Each row has a name. Each piece below is followed by the name of the row it came from, unless a question asks for something else. Each question is about the rows just above it.

[134 135 127 144 131 138 118 122 114 126 145 119 128]  deda
[ 99 187 100 153  97 185  99 102  96 150 171 104 110]  gise
[110 122 121  83 190 194 107 145 175  94 141 129 196]  Vugo
[134 135 127 144 131 138 118 122 107 157 165 131 141]  mefo
[194 129 175 145 107 110  83 190  94 120 122 196 141]  sep
[117 171 115 169 121 180 112  99  87 130 177  89 125]  mig
[ 91 198 130 161 125 188 125 102  96 150 184 112 136]  vola
[107 198 106 141 113 173  97 111  86 163 166 113 111]  kerut
[141 131 135 122 165 134 107 131 156 144 127 138 118]  Mugur
[ 83 196 121 175 122 194 130  94 107 145 190 110 141]  rolo
Which row holds these entries in another order? [118 122 107 157 165 131 141 134 135 127 144 131 138] : mefo
[141 110 190 145 107  94 130 194 122 175 121 196  83] is which row reordered? : rolo
Which row holds these entries in another order? [122 145  83 110 190 194  94 129 121 107 196 141 175] : Vugo
Which row holds these entries in another order? [141 131 165 157 107 122 118 138 131 144 127 135 134] : mefo
Which row holds these entries in another order? [ 83  94 107 110 121 122 129 141 145 175 190 194 196] : Vugo

[140 105 151  60] : rolo
[183 108 159 187] : mig
[108 159 183 188] : vola
[131 104  93 114] : kerut
[187 183 108 159] is which row reordered? : mig
Which row holds these entries in another order? [108 159 187 183] : mig
[108 159 183 187] is which row reordered? : mig
[ 60 151 105 140] is which row reordered? : rolo
Which row holds these entries in another order? [114  93 104 131] : kerut
[159 183 188 108] is which row reordered? : vola
[187 159 108 183] is which row reordered? : mig

[125  66  62  67 117 164 173  62] : gise
[ 55 121 123 106  78 174  65 106] : Mugur
[117 164 126 173  67  66  62  62] : mefo
[107  65  78  55 173 121 106 123] : vola
Which row holds these entries in another order? [ 62  62  66  67 117 126 164 173] : mefo
Which row holds these entries in another order? [123 107  65  78  55 173 121 106] : vola
Put [ 62  62 117 164 126 173  67  66] back in order: which row is it? : mefo
Put [ 55  65  78 106 106 121 123 174] back in order: which row is it? : Mugur
Put [106 121 173 123 107  65  78  55] back in order: which row is it? : vola
Put [ 62 173 164 117  67  62  66 125] back in order: which row is it? : gise
Which row holds these entries in another order? [ 55  65  78 106 107 121 123 173] : vola

[118  69 135 136  52] : gise
[ 52 174  97 135  87] : vola
[136 119 135  69  52] : mig
Put [135  52  69 119 136] back in order: which row is it? : mig
Which row holds these entries in another order? [ 87 135  97 174  52] : vola

[144 136 110 100 136 100 194 188 127 155 158] : mig
[144 127 136 188 136 158 194 100 100 155 109] : kerut
[118 121 162 163 106 136 185 161 103 119 123] : gise
[109 134 126 106 106 133 119 146 113 159 143] : Dulo
[100 136 155 100 136 187 110 127 194 158 144] : Mugur
[144 158 194 127 110 187 136 100 155 136 100] is which row reordered? : Mugur
[194 100 100 155 109 144 127 136 188 136 158] is which row reordered? : kerut
[123 119 103 161 185 136 106 163 162 121 118] is which row reordered? : gise
[106 106 109 113 119 126 133 134 143 146 159] is which row reordered? : Dulo
[109 155 100 100 194 158 136 188 136 127 144] is which row reordered? : kerut
Put [158 155 127 188 194 100 136 100 110 136 144] back in order: which row is it? : mig

[117 123 128 203  71 140 143 125 159 124 135 130 127 133 128 185 128 142
 113 132] -> gise
[132 117 140 127 130 142 128 124 185 128 124 203 128 113 143 135 159  71
 133 125] -> Mugur
[128 130 159  71 113 117 140 123 203 127 142 186 124 134 128 128 125 133
 132 143] -> mefo
Which row holds these entries in another order? [128  71 185 140 142 125 159 132 143 117 127 133 124 203 128 113 123 130
 135 128] : gise
[ 71 113 117 124 124 125 127 128 128 128 130 132 133 135 140 142 143 159
 185 203] is which row reordered? : Mugur
Which row holds these entries in another order? [159  71 133 125 132 117 140 127 130 142 128 124 185 128 124 203 128 113
 143 135] : Mugur
Put [132 113 142 128 185 128 133 127 130 135 124 159 125 143 140  71 203 128
 123 117] back in order: which row is it? : gise
Which row holds these entries in another order? [ 71 113 117 123 124 125 127 128 128 128 130 132 133 135 140 142 143 159
 185 203] : gise
[135 130 127 133 128 185 128 142 113 132 117 123 128 203  71 140 143 125
 159 124] is which row reordered? : gise
Which row holds these entries in another order? [134 128 128 125 133 132 143 128 130 159  71 113 117 140 123 203 127 142
 186 124] : mefo

[174 137 140 112 202] : mefo
[126 125 127 128 120] : mig
[174 139 112 202 137] : Vugo
[109 112 115 106 140] : kepil
[112 108 140 115 106] : Mugur
[174 137 129 112 202] : Dulo
[135 156 111 145 113] : rolo
Put [106 108 112 115 140] back in order: which row is it? : Mugur
[202 112 140 137 174] is which row reordered? : mefo

[107 131 198 135 111] : deda
[119 131 207 168 160] : rolo
[111 198 107 130 135] : gise
[163 145 101  84  78] : Mugur
[115 198 107 130 135] : kerut
[174 198 136 110 139] : Vugo
[151 208 115 132 117] : sep
Put [198 111 135 107 131] back in order: which row is it? : deda
Put [160 168 207 131 119] back in order: which row is it? : rolo
Which row holds these entries in another order? [ 78  84 101 145 163] : Mugur
Put [ 78 163 145 101  84] back in order: which row is it? : Mugur
Which row holds these entries in another order? [111 135 198 131 107] : deda
[110 136 139 174 198] is which row reordered? : Vugo
Put [135 130 107 198 111] back in order: which row is it? : gise

[127 129 108 193 117  88 144] -> kepil
[112 140  51  38 159 171 174] -> vola
[144 117 108  88 192 129 127] -> Dulo
Which row holds these entries in another order? [174 171 159  38  51 140 112] : vola
Put [ 88 108 129 117 127 144 192] back in order: which row is it? : Dulo
[ 88 144 129 108 117 193 127] is which row reordered? : kepil
Put [127 144 117 108  88 192 129] back in order: which row is it? : Dulo
Which row holds these entries in another order? [129 127 144 117 108  88 192] : Dulo

[200 177 109  77 128 176 162 162 118 162 128 127  90 111 104 132 202] = Vugo
[188  72  95 107 119 151 103 149 118  96 183 144  93 141 185 102 144] = mig
[122 132 142  76  98  78 205 172  91 141 111 114 121 188 174 112 169] = rolo
[ 93 103 141  72 107 144 119 118  95 150 150 188  96 183 144 102 185] = vola
[194 185 162 155 199 168 130 143 104  70 159 134 123  47 184  91 146] = kepil
[ 85 113 117 191 203 150 137 121 143 141 115 174 101  93 102 144  95] = mefo
[150  93 144 144 103  72 149 118 102 141 107  95 185 188 183  96 119] = deda
[116 156 121  90 149 142 129 137  92  69 153 176 178  46 175 124 179] = Dulo
[121  85 150  95  94 115 113 117 144 143 101 191 137 102 203 141 174] = gise
Put [141 144 149  93  96 150 188 119 107  72 185 144 102 183 118  95 103] back in order: which row is it? : deda
Which row holds these entries in another order? [119 150  93 144 144 103  72 149 118 102 141 107  95 185 188 183  96] : deda
[ 95 144 102  93 101 174 115 141 143 121 137 150 203 191 117 113  85] is which row reordered? : mefo

[ 68  64 165 197] = kepil
[ 64  72 190 121] = kerut
[121  64 191  72] = rolo
[101 197 131  77] = vola
Put [101 131  77 197] back in order: which row is it? : vola
Put [165 197  68  64] back in order: which row is it? : kepil
Put [ 72 191  64 121] back in order: which row is it? : rolo
[197  68 165  64] is which row reordered? : kepil
Put [ 64  72 121 190] back in order: which row is it? : kerut

[109 151  83 127 139]  mig
[151 127 108 139  82]  Dulo
[151  83 108 139 127]  Vugo
[151 127 108 139 131]  Mugur
[ 82 139 108 127 151] is which row reordered? : Dulo
[127 139 108  83 151] is which row reordered? : Vugo

[148 109 104 159 123 108 129 119 146 121 112]  deda
[115 113 171  82 148 163 114 103  88 101 122]  Mugur
[125 131 143 106 122 127 131 122 109 134 125]  vola
[158 131 114 125  97 112 138 130 119 132 125]  mefo
[122 125 106 143 131 109 122 124 134 127 131]  gise
[123 112 108 159 129 119 148 109 104 146 120]  rolo
Which row holds these entries in another order? [148 109 104 146 120 123 112 108 159 129 119] : rolo
[109 122 131 106 127 134 131 125 122 143 124] is which row reordered? : gise
Put [134 125 125 131 143 106 122 127 131 122 109] back in order: which row is it? : vola
[113 171  82 148 163 114 103  88 101 122 115] is which row reordered? : Mugur
Which row holds these entries in another order? [119 121 112 108 129 123 148 104 159 146 109] : deda
Which row holds these entries in another order? [143 127 122 109 125 106 122 134 131 125 131] : vola

[119 129 141 112 109 136 125 142 118 138 144 114 130 137 116 109 119 131
 124 132 137 144 152 146 154 107 124 130 124 139 135 103 135 130 114 129
 129 103 112 124 128 127 134 131 127 135 128 123 136 137 122 127 125 128
 128 160] = rolo
[120 129 150 110 106 136 124 145 114 139 149 105 129 141 117 107 118 130
 120 133 137 147 151 147 159 109 120 135 125 141 134 101 136 128 110 131
 129  96 115 121 127 126 134 132 127 136 129 121 138 138 118 125 122 125
 128 169] = kepil
[120 130 147 110 107 136 124 143 116 138 146 106 130 139 116 109 118 131
 121 133 137 145 154 148 159 106 121 134 124 139 133 106 136 129 113 130
 129  98 115 122 128 127 134 132 128 135 129 121 139 138 119 126 123 125
 127 167] = mefo
[118 128 152 105 103 145 122 148 112 143 154  99 129 143 114 104 117 130
 118 134 137 151 153 149 167 103 118 138 125 142 133  99 141 128 107 132
 129  89 114 120 127 124 135 134 127 136 132 120 139 140 116 123 120 122
 126 178] = Mugur
[137 133 135 129 132 135 132 116 127 142 151 110 107 136 137 158 136 129
 134 136 154 135 114 118 130 130 110 134 104 141 127 120 143 135 115 124
 126 126 128 138 120 118 129 107 126 146 137 109 124 126 130 129 129 131
 129 127] = deda
[118 129 138 114 110 135 126 141 120 137 142 118 130 136 115 109 120 132
 128 133 137 143 151 146 154 107 126 134 124 136 135 104 134 130 116 129
 127 107 110 127 130 132 135 131 127 135 126 126 136 138 124 129 129 129
 129 158] = gise
[114 132 135 130 141 130 125 152 119 126 112 131 137 131 142 103 135 137
 135 136 119 130 129 125 109 124 124 127 144 129 128 109 118 123 160 124
 114 134 138 116 107 124 129 122 144 112 128 136 128 127 128 103 154 146
 137 139] = mig
[120 149 151 127 136 152 143 148 128 125 128 120 112 122 126 105 118 118
 120 124 103 141 107 145 178 132  99 132 140 114  99 143 130 123 129 119
 122 104 137 167 135 116 142 127  89 133 134 154 117 153 103 139 129 138
 134 114] = kerut
[159 147 106 121 119 116 127 128 106 127 132 148 115 146 139 121 133 120
 121 124 133 128 138 129 122 167 124  98 136 109 130 135 134 113 129 137
 116 134 126 106 129 109 131 145 130 130 139 136 154 118 107 123 143 138
 139 125] = Vugo
[118 129 145 112 107 136 125 143 116 138 145 113 130 138 116 109 118 131
 121 133 139 145 151 140 156 107 122 132 123 138 139 103 134 129 113 129
 128 100 113 125 128 129 134 132 128 135 127 122 136 138 120 126 124 126
 127 163] = Dulo
[109 113 127 133 118 121 143  98 148 130 127 133 122 129 120 116 145 138
 116 128 107 106 139 125 121 154 139 121 134 138 134 139 130 130 137 129
 126 106 124 123 159 136 124 132 147 106 119 136 109 116 135 146 131 129
 128 167] = vola
[134 129 112 130 127 112 103 139 130 128 131 124 152 114 137 138 122 144
 141 124 136 135 109 125 124 119 128 144 123 130 128 119 137 132 116 127
 127 109 129 154 124 146 135 142 137 118 130 114 129 125 160 103 135 107
 136 128] = sep
[178 126 122 120 123 116 140 139 120 132 136 127 134 135 124 127 120 114
  89 129 132 107 128 141  99 133 142 125 138 118 103 167 149 153 151 137
 134 118 130 117 104 114 143 129  99 154 143 112 148 122 145 103 105 152
 128 118] is which row reordered? : Mugur
Which row holds these entries in another order? [ 98 106 106 106 107 109 110 113 115 116 116 118 119 120 121 121 121 122
 123 124 124 125 126 127 127 128 128 129 129 129 130 130 130 131 132 133
 133 134 134 135 136 136 137 138 138 139 139 139 143 145 146 147 148 154
 159 167] : mefo
Which row holds these entries in another order? [103 103 107 109 109 112 112 114 114 116 118 119 119 122 123 124 124 124
 124 125 125 127 127 127 128 128 128 128 129 129 129 130 130 130 131 131
 132 134 135 135 135 136 136 137 137 137 138 139 141 142 144 144 146 152
 154 160] : rolo
Which row holds these entries in another order? [142 122 143 107 114 151 117 123 120 114 145 118 126 141  99 136 143 130
 149 148 140 125 127 152 127 167 138 120 124 122 116 120 103 178 137 134
 105 135  89 103 118 154 132 112 132 129 134 133 104 139 128 153  99 128
 118 129] : Mugur
[124 130 124 139 135 103 135 130 114 129 129 103 112 124 128 127 134 131
 127 135 128 123 136 137 122 127 125 128 128 160 119 129 141 112 109 136
 125 142 118 138 144 114 130 137 116 109 119 131 124 132 137 144 152 146
 154 107] is which row reordered? : rolo
Put [107 143 121 109 116 145 116 106 115 148 126 136 147 128  98 139 130 133
 138 125 128 118 133 121 135 154 146 139 127 159 167 137 124 134 106 136
 109 129 129 129 122 119 120 131 130 132 106 123 127 113 121 130 134 139
 124 138] back in order: which row is it? : Vugo
[158 129 129 129 129 124 138 136 126 126 135 127 131 135 132 130 127 110
 107 127 129 116 130 134 104 135 136 124 134 126 107 154 146 151 143 137
 133 128 132 120 109 115 136 130 118 142 137 120 141 126 135 110 114 138
 129 118] is which row reordered? : gise

[130 124 111 101 100 124]  rolo
[200 135 120 149 119  91]  kepil
[147 125 199  49 121 123]  gise
[121 125 123 199  48 147]  mefo
[136  37 133 116 124 165]  kerut
[100 138 142 194 143 117]  deda
[130 111 100 101 123 124]  Mugur
[130 111 100 101 123 190]  vola
[168 144 164 128 148 103]  Dulo
Put [190 130 111 100 101 123] back in order: which row is it? : vola
Put [120 135 119 149  91 200] back in order: which row is it? : kepil
[164 128 144 168 103 148] is which row reordered? : Dulo
Put [124 123 101 100 111 130] back in order: which row is it? : Mugur
[123 121  49 199 125 147] is which row reordered? : gise
Put [121 123 125 199  48 147] back in order: which row is it? : mefo

[ 55  48 130 150 114  52 115 115] -> kerut
[179 114 130  48  55 116  52 150] -> Mugur
[ 55  48 130 150 114  52 115 179] -> kepil
Put [ 48  52  55 114 115 115 130 150] back in order: which row is it? : kerut
Put [ 48  52  55 114 115 130 150 179] back in order: which row is it? : kepil
Which row holds these entries in another order? [150 130 115 114  55  48 115  52] : kerut
Put [179 115  52 114 150 130  48  55] back in order: which row is it? : kepil

[105  91 156 192] = Vugo
[192 105 156  91] = mefo
[126 203 131  84] = vola
[ 91 192 157 105] = Mugur
[ 68 159 171 125] = rolo
Put [192 157 105  91] back in order: which row is it? : Mugur
[125  68 159 171] is which row reordered? : rolo
Put [105 157 192  91] back in order: which row is it? : Mugur
Put [ 91 105 157 192] back in order: which row is it? : Mugur

[141 183 140 133 137 169  90 138  84 121 143] : gise
[192 123 100 140  84  95 158 123 123 126 121] : Mugur
[ 82 175 125 137 152 126 143 164 152 162 176] : kerut
[107 153 130 123 140 126 140 141 129 141 158] : rolo
[112 154 115 154 140 117 147 153 159 152 155] : Vugo
[ 52 131 126 145 199 127 111 120 143 121 158] : mig
[ 90 177  76 180 181 168  94 174 145 176 171] : kepil
[181 168  90 171  76  93 180 177 174 176 145] : Dulo
[106 145 167  82 147 156 135 126  96 123 152] : sep
[181 131 150  76  88 134 154 115  76 115 129] : deda
[121 133  84 183 141  90 139 137 169 140 143] : vola
[ 82  96 106 123 126 135 145 147 152 156 167] is which row reordered? : sep
Which row holds these entries in another order? [143 140 169 137 139  90 141 183  84 133 121] : vola
Which row holds these entries in another order? [145 176 174 177 180  93  76 171  90 168 181] : Dulo

[141 144  75 134 111 125 121 119 129] : Dulo
[129 129 129 129 126 127 130 127 128] : Vugo
[141 125 133 119 119 121 129 111 119] : deda
[127 129 126 128 129 129 129 128 130] : kepil
[129 129 129 128 129 126 127 127 130] : mefo
Which row holds these entries in another order? [111 119 119 119 121 125 129 133 141] : deda
[119 119 121 129 111 119 141 125 133] is which row reordered? : deda
[129 128 127 130 126 129 129 129 128] is which row reordered? : kepil
[126 127 128 128 129 129 129 129 130] is which row reordered? : kepil

[204  50  79  67 193  91] : gise
[ 61 190  63 201  71 199] : kepil
[ 83 191  52 194 184 178] : Vugo
[ 58 214  68 200  61 106] : Mugur
[ 74 200 197 134 188  71] : sep
[ 71  74 188 197 134 199] : mig
[ 68 107 200 214  61  58] : Dulo
Which row holds these entries in another order? [199  71 201  63 190  61] : kepil
Put [ 58 200  68 107 214  61] back in order: which row is it? : Dulo
Which row holds these entries in another order? [ 71 188 134 197 200  74] : sep
Which row holds these entries in another order? [ 74 188 197 134 199  71] : mig

[125 129 124 126 131 130 129 129 121 132 139 138 123 129 120 129 134 124
 120 136 122 127 126 133 133 138 130 129 127 128 126 135 121 127 128 126
 125 123 129 129 126 136 124 132 132 122 126 124 132 128 129 131] -> gise
[156 138 106 134 130 103 155 129 160 135 120 100  99 144 165 129 121 141
 111 142 135 133 112 154 113 159 112 144 131 117 132 159 127  89  54 121
 161 128 149 122 172 138 139 132  91 119 111 122 134 118 145 113] -> kepil
[118 173 138 124 162 108 130 146 121 133 113 132 137 133 170 149 129 162
 166 108 135 127  50 164 119 100 118 147 124  99 138  96 114 102 145 134
 135 111 141 159 122 130 160 158 167 123  87 135 139  86 127 108] -> kerut
[159  72 165 117 131 110 143 106 112 103 104 103 109 115 152  97 121  63
 118 124 172 111 128  88 143 155  94 117 127 164 108 172 147 167 141 144
 213 123 198 116 109  54  90 173 151 134 118 139 123 106 132 144] -> Vugo
[147  90 126 106 113 132 142 139 159 117  95 126 118 125 138 131 153 124
 130 112 138 120 136 113 111 102 117 146 120 132 121 115 145 135 130 103
 113 120 139 105 128 111 119 111 108 143 151 163 123 131 127 120] -> mig
[162 138 108 133 124  96 160 127 166 141 121  99 100 158 170 130 123 145
 108 138 135 132 119 162 114 167 102 146 134 113 133 160 124  86  50 122
 164 135 147 129 173 137 130 139  87 118 108 127 135 118 149 111] -> Dulo
[168 137 110 133 117  87 163 125 172 146 122 100 100 175 174 131 126 150
 106 132 134 131 129 172 116 176  89 148 138 109 134 160 121  83  51 123
 165 144 144 139 172 136 117 147  85 118 105 132 137 119 153 109] -> Mugur
[173 124 103 116 123 134 118 127  88 103 117 109 165 109 147 106 131  94
 110 172 144  54 172 118 143 117 159 143 151  90 112 128  63 104 108 152
 144 164 213 123 131  72  97 139 167 155 115 141 121 106 111 198] -> vola
Put [111 149 118 135 127 108 118  87 139 130 137 173 129 147 135 164 122  50
  86 124 160 133 113 134 146 102 167 114 162 119 132 135 138 108 145 123
 130 170 158 100  99 121 141 166 127 160  96 124 133 108 138 162] back in order: which row is it? : Dulo
[111 198 173 124 103 116 123 134 118 127  88 103 117 109 165 109 147 106
 131  94 110 172 144  54 172 118 143 117 159 143 151  90 112 128  63 104
 108 152 144 164 213 123 131  72  97 139 167 155 115 141 121 106] is which row reordered? : vola
Which row holds these entries in another order? [135 108 159 108 166  87 108 129 130 124 173 146 100 121 164  99 147 127
 124 137 162 158 133 114 149  96 118 127 170 132 113 119 138 141 145 130
 160 118 134  86  50 135 123 133 167 111 122 135 138 102 139 162] : kerut

[119 137 116 114 108 119 160 115 103 134 154 145  95] = rolo
[125 129 122 153 115 114 172 143 139 159  95 122 103] = kerut
[127 127 145 136  89 123 154 144 134 149  99 162 123] = Mugur
[127 117 154 139  88 127 144 138 135 139  99 170 124] = deda
[124 102 138 138  87 116 136 133 157 144  96 134 129] = Vugo
[158 110 120 141  93 118 155 102 139 132 141 106 116] = mig
[149 145 200 124 104 127 137 118 117 146 140 119 128] = kepil
[123 126 119 162  92 121 171 108 113 139 143 107 110] = sep
[149 105 134 115 137 109 143 107 133 140 125 112  88] = mefo
[173 127 124 146  94 132 149 120 171 133 109 121 168] = vola
[131 140 158 137 109 114 162 118 112 167 128 109  99] = Dulo
[125 138 125 116  88 134 142 109 104 130 190 134 136] = gise
Which row holds these entries in another order? [116 110 106 120 141 102 139 132 155  93 158 141 118] : mig
[ 92 107 108 110 113 119 121 123 126 139 143 162 171] is which row reordered? : sep

[182 125 102  72 144 143 139  51 143 101]  kerut
[182 142 125 101  72 102 139 144 143  51]  deda
[139  73 182 143 143  50 144 102 125 101]  mig
Which row holds these entries in another order? [125 101 143 102 142 182 139  72  51 144] : deda
Which row holds these entries in another order? [182 125 144  72  51 101 139 142 102 143] : deda
[ 72 139 102 182 143 144 125 101  51 142] is which row reordered? : deda
[ 51  72 101 102 125 139 143 143 144 182] is which row reordered? : kerut
Which row holds these entries in another order? [144 143 139  51 143 101 182 125 102  72] : kerut

[177 154 121 162 159 132 143 132 140  93  65 124 110 130 150 180 125 127
 108 156 100 127 186]  Vugo
[125  78 132 115 105 169 167 150 136 169  88 130 158 194 104 129 144 116
 145 132 131 135 149]  vola
[129 194 116  88 149 158 130 136 105 131 103 125 115  78 169 167 145 169
 144 132 132 135 150]  mig
[149 135 131 132 145 116 144 129 104 194 158 130  88 169 136 150 167 169
 105 115 132  78 125] is which row reordered? : vola
[132 132 135 150 129 194 116  88 149 158 130 136 105 131 103 125 115  78
 169 167 145 169 144] is which row reordered? : mig
[186 127 100 156 108 127 125 180 150 130 110 124  65  93 140 132 143 132
 159 162 121 154 177] is which row reordered? : Vugo
Put [ 78  88 103 105 115 116 125 129 130 131 132 132 135 136 144 145 149 150
 158 167 169 169 194] back in order: which row is it? : mig

